Some points, one per row:
array([-13,  11,   8,  11, -48, -21, -29, -22,  34, -14, -10, -12, -43,  -2,  13,  -3])
array([ -7,   9,  13,  11, -52, -21, -31, -24,  34, -17,  -7, -16, -47,   1,  16,  -1])
array([ -9,   9,  16,  11, -50, -24, -26, -25,  37, -16,  -6, -19, -40,  -4,  14,  -8])
array([ -5,   9,  15,  14, -50, -22, -25, -26,  37, -16, -11, -14, -42,  -3,  13, -11])
array([ -3,  10,  16,   9, -49, -24, -23, -27,  44, -18,  -8, -23, -40,  -7,  11, -14])
array([  3,  16,  19,  11, -44, -24, -22, -32,  46, -19,  -4, -23, -40, -12,  11, -16])
array([  5,  17,  19,  11, -49, -28, -22, -39,  49, -19,  -1, -24, -39, -12,   8, -22])
array([  4,  15,  19,  10, -46, -27, -16, -45,  49, -16,   1, -25, -39, -22,   8, -28])
array([  3,  16,  20,  12, -42, -28, -16, -46,  52, -14,  -5, -28, -39, -29,   5, -35])
array([  8,  18,  16,  11, -43, -29, -13, -50,  54, -10,  -5, -27, -35, -30,   4, -36])
array([ 14,  16,  17,  13, -45, -25, -13, -50,  51, -10,  -1, -25, -30, -31,  -1, -36])
array([ 14,  13,  23,   9, -46, -33, -17, -55,  53,  -9,   0, -25, -27, -33,   0, -39])
array([ 21,  15,  15,  11, -48, -34, -14, -56,  49, -20,   0, -20, -27, -32,  -3, -38])
array([ 26,  16,  19,  13, -47, -33, -12, -59,  46, -17,  -1, -28, -29, -29,  -1, -36])
array([ 25,  14,  22,  12, -50, -38, -14, -56,  47, -21,   1, -22, -32, -30,   1, -34])
array([ 20,  13,  22,  16, -55, -39, -18, -61,  49, -25,   3, -18, -36, -24,   3, -23])
array([ 14,  20,  25,  19, -62, -45, -21, -57,  50, -29,   2, -17, -39, -16,   8, -21])
array([ 14,  19,  21,  19, -62, -46, -18, -53,  50, -36,   2, -14, -41,  -7,  16, -14])
array([ -3,  16,  22,  20, -63, -39, -26, -48,  49, -33,  -4, -13, -50,   3,  25,  -8])
array([-13,  17,  16,  18, -58, -36, -29, -30,  42, -32,  -2, -12, -51,   7,  23,   2])
array([-21,  15,  13,  18, -60, -31, -32, -21,  42, -27,   0, -11, -57,  22,  29,  12])
array([-40,  13,  13,  15, -48, -27, -27, -15,  33, -25,  -4,  -7, -52,  21,  34,  15])
array([-51,  12,   7,  18, -36, -22, -22,   1,  26, -20,  -7,  -1, -54,  32,  33,  28])
12 more points follow, each with its number after it:
array([-65,  11,   3,   9, -27, -14, -24,   9,  19, -21,  -3,   5, -51,  43,  32,  38]) 0
array([-71,  12,  -6,   6, -20,  -7, -16,  25,   8, -12,  -4,   8, -41,  47,  33,  48]) 1
array([-70,   7,  -7,   5,  -4,   4, -13,  35,  -7,  -7,  -6,  17, -28,  53,  27,  57]) 2
array([-68,   2, -14,   3,   5,  11,  -7,  43, -23,  -3,  -4,  22, -19,  55,  27,  56]) 3
array([-70,   1, -12,  -1,  11,  16,  -6,  46, -29,  -4,  -1,  18, -15,  54,  25,  67]) 4
array([-66,   2, -16,  -2,  18,  18,  -6,  48, -32,   4,  -2,  26,  -5,  49,  22,  64]) 5
array([-68,   1, -13,  -5,  27,  24,   0,  56, -33,   5,  -1,  24,  -4,  49,  21,  62]) 6
array([-68,  -5, -17,  -4,  30,  30,   2,  58, -34,   3,  -3,  28,   1,  50,  19,  63]) 7
array([-70,  -4, -20,  -8,  35,  38,   2,  59, -33,   7,  -6,  26,   5,  54,  22,  66]) 8
array([-67,  -7, -22,  -5,  35,  40,   6,  60, -33,  11,  -3,  26,   9,  54,  17,  62]) 9
array([-66,  -2, -22,  -5,  37,  37,   8,  60, -39,   9,  -1,  25,  10,  46,  15,  62]) 10
array([-60,   0, -25, -10,  41,  37,  15,  57, -45,  13,  -1,  31,  17,  43,  11,  65]) 11
Which of these numbered points is nearest to each point below, ignoring the 3 directions in which the first points spread most? Its number follows each.
array([ 32,   9,  -5,  -4,  -7,   8,   3, -32,  23,  -2,  -7,  -8,  16, -35, -13, -27]) > 2
array([ 38,   7,  -8, -10,   0,  14,   0, -23,  12,  -2,  -3,  -7,  27, -35, -20, -25]) > 3
array([ 37, -25,   1,  -6,   6,  -4,   0,  38, -59,  -4,  -4,  23,  12,  25,  -2,  36]) > 7
array([-15,   8,  18,   0,  16, -24,   7, -13,  61,  28,   9, -31, -20, -15,   9, -76]) > 0
array([ 40,  -2, -11, -14,  17,  17,   5,  -7, -12,  -2,  -2,   6,  37, -28, -28, -11]) > 7
array([ 10,  11, -17,  -2,   4,  17,  14, -29,   9,  10,   6,  -6,  28, -38, -22, -24]) > 3
Now 12 new points, numbered from 0 again:
array([-57, -10, -30,  -9,  42,  39,   8,  53, -49,  14,  -2,  31,  26,  38,   7,  63]) 0
array([-50,  -8, -25,  -7,  45,  42,  11,  54, -54,   8,  -1,  31,  30,  37,   3,  57]) 1
array([-43,  -7, -27, -11,  40,  37,  13,  46, -49,   8,  -1,  31,  31,  38,  -4,  59]) 2
array([-38,  -5, -31,  -5,  41,  38,  13,  46, -53,   8,   0,  37,  32,  35,  -3,  55]) 3
array([-34,  -4, -31,  -9,  41,  37,  18,  44, -51,  10,  -1,  37,  38,  28,  -7,  60]) 4
array([-31,  -7, -28,  -7,  42,  37,  15,  44, -56,  14,   1,  32,  37,  26,  -2,  55]) 5
array([-28,  -6, -27,  -6,  42,  43,  16,  46, -61,  16,  -1,  35,  38,  26, -10,  51]) 6
array([-28,  -4, -29, -13,  46,  38,  18,  31, -54,  12,   2,  32,  46,  14,  -9,  43]) 7
array([ -9,  -4, -25, -11,  42,  38,  19,  24, -51,  16,   3,  27,  50,   4, -19,  34]) 8
array([  0,  -8, -27, -12,  45,  46,  22,  25, -51,  19,   3,  21,  53,  -7, -24,  23]) 9
array([  7,  -3, -23, -16,  44,  38,  21,  14, -41,  18,   6,  14,  55, -12, -27,  14]) 10
array([  7,  -1, -25, -10,  34,  31,  18,   4, -34,  13,   4,  11,  55, -22, -27,   2]) 11
Which of these numbered points is nearest to each point below, ignoring the 3 directions in which the first points spread most? Its number follows each.
array([ -8,   1,  18,   1,  14, -22,   7, -11,  51,  27,  16, -36, -25, -14,  11, -70]) > 0
array([-11,   4,  13,   4,  11, -28,   8, -17,  52,  31,  14, -33, -21, -11,   6, -70]) > 0
array([ 37, -25,  19,   2,   1, -21,   8,   9, -23,  -3,  -3,  -9, -15,   2,   2, -14]) > 0
array([ -8,  -6,  17,   6,  15, -33,   9, -21,  48,  32,  14, -38, -18, -22,   3, -68]) > 0
array([  2,  -6,  22,   3,  13, -20,  12, -15,  47,  19,   9, -33, -22, -16,   4, -72]) > 0
array([ 32, -20,  -5,  -5,  14,   2,   6,  39, -60,   3,  -1,  28,  23,  26,  -5,  37]) > 5
